(in the rows, 128 means zero)
The same turns and mirrors carry the whole set onto itself and the rows of a family onto each other. Which other rows belong to the same family as each row named below? List them in the order they appear above.
These 30 rows form 5 families of 6 rows each.
Folos: [110 111  99 145 114 131 131 114  69 121 113 104]
Vos: [115 131 181 159 112 102 139 117  84 133 157 121]
Dogad: [123 114  94 115 138 149 118 158 100 121 130 109]
gofi: [122 114 142 104 135 136 118 130 133 127 162 153]
Bobip: [117 131 142 165 118 108 142 107  67 124 123  91]
nilit: [135 123 165 106 139 148 126 123 128 130 164 136]
lor: [114 128 135 158 123 107 143 140  71 129 132  76]
zit: [124 136 162 123 163 124 143 150 122 135 157 108]
tisur: [101 115 125 155  88 121 114 118  63 130 133 103]
nafon: [117 131 182 131 138 116 134 125 119 138 171 142]
vof: [121 128 187 127 127 114 142 111 113 140 162 113]
rike: [125 145 179 155 142 101 140 114  92 132 142 107]
pok: [120 122 133 101 158 147 113 139 120 134 138 145]
Guf: [118 138 167 151 145 107 151 141  96 136 147  87]
Mulu: [104 124 169 152 103 102 136 108  79 140 147  98]
Fidaz: [ 99 126 182 121 143 103 135 128 121 119 153 127]
bil: [117 111 101 129 101 151 100 129  80 121 134 124]
beron: [100 130 135 172 111 119 124 127  59 106 135 114]
ritod: [120 109 110 147 110 152 124 131  66  94 124 126]
ritov: [121  98 104 107 112 146 113 128 109 114 141 143]
seros: [118 115 141 165  92 111 132 113  62 121 135 110]
ruk: [128 124 127 108 159 146 126 157 124 126 147 120]
punu: [117 109 155  93 144 135 135 130 130 108 143 140]
tuf: [128 101 117 106 128 159 130 132 102  98 129 138]
Fopid: [127 142 174 121 162 122 123 132 119 136 148 133]
zufuz: [122 101 104 137  89 132 118 119  73 112 128 121]
kavog: [114 115  98 145 120 129 126 147  73 120 122  88]
Sus: [ 90 139 171 159 127  94 131 124  87 117 149 114]
zagem: [111 105  93 109 133 151 115 131  96 125 121 131]
Gesek: [133 114 120 108 125 165 106 131 113 120 150 143]

Which other rows belong to the same family as zufuz? Vos, gofi, nafon, ritov, seros
Which other rows belong to the same family as Folos? Bobip, rike, pok, Fopid, zagem
Which other rows belong to the same family as kavog? Dogad, lor, zit, Guf, ruk

The same turns and mirrors carry the whole set onto itself and the rows of a family onto each other. Which other rows belong to the same family as each row named below? List them in the order they appear above.
These 15 rows form 5 families of 3 rows each.
vepa: [147  85 144 112 110 137 121 107]
Miza: [153  94 122 109 108 129 156 105]
num: [123 150 124 107 107 148 101 137]
Serut: [147  90 130 111 119 133 112  86]
lek: [ 94 140 128 136 133 143 122 145]
kad: [149 139  88 139 144 115 139 121]
fida: [110 145 131 113 125 150 106 149]
tafep: [136 116 122 134 158 105 152 106]
rapu: [131 128 107 116 161 130 160 110]
Natok: [143 100 153 129  96 127 126 126]
mava: [156  90 112 146 102 138 129 111]
zeka: [118 128 109 147 121 142  88 137]
vubot: [124 133  95 119 149 148 156 104]
lerel: [103 109 130 119 109 155  98 129]
deg: [120 146 103 108 160 114 128 124]

Which other rows belong to the same family as lek? tafep, Natok
Which other rows belong to the same family as vubot? num, Serut
Which other rows belong to the same family as zeka? kad, mava
Which other rows belong to the same family as deg? Miza, lerel

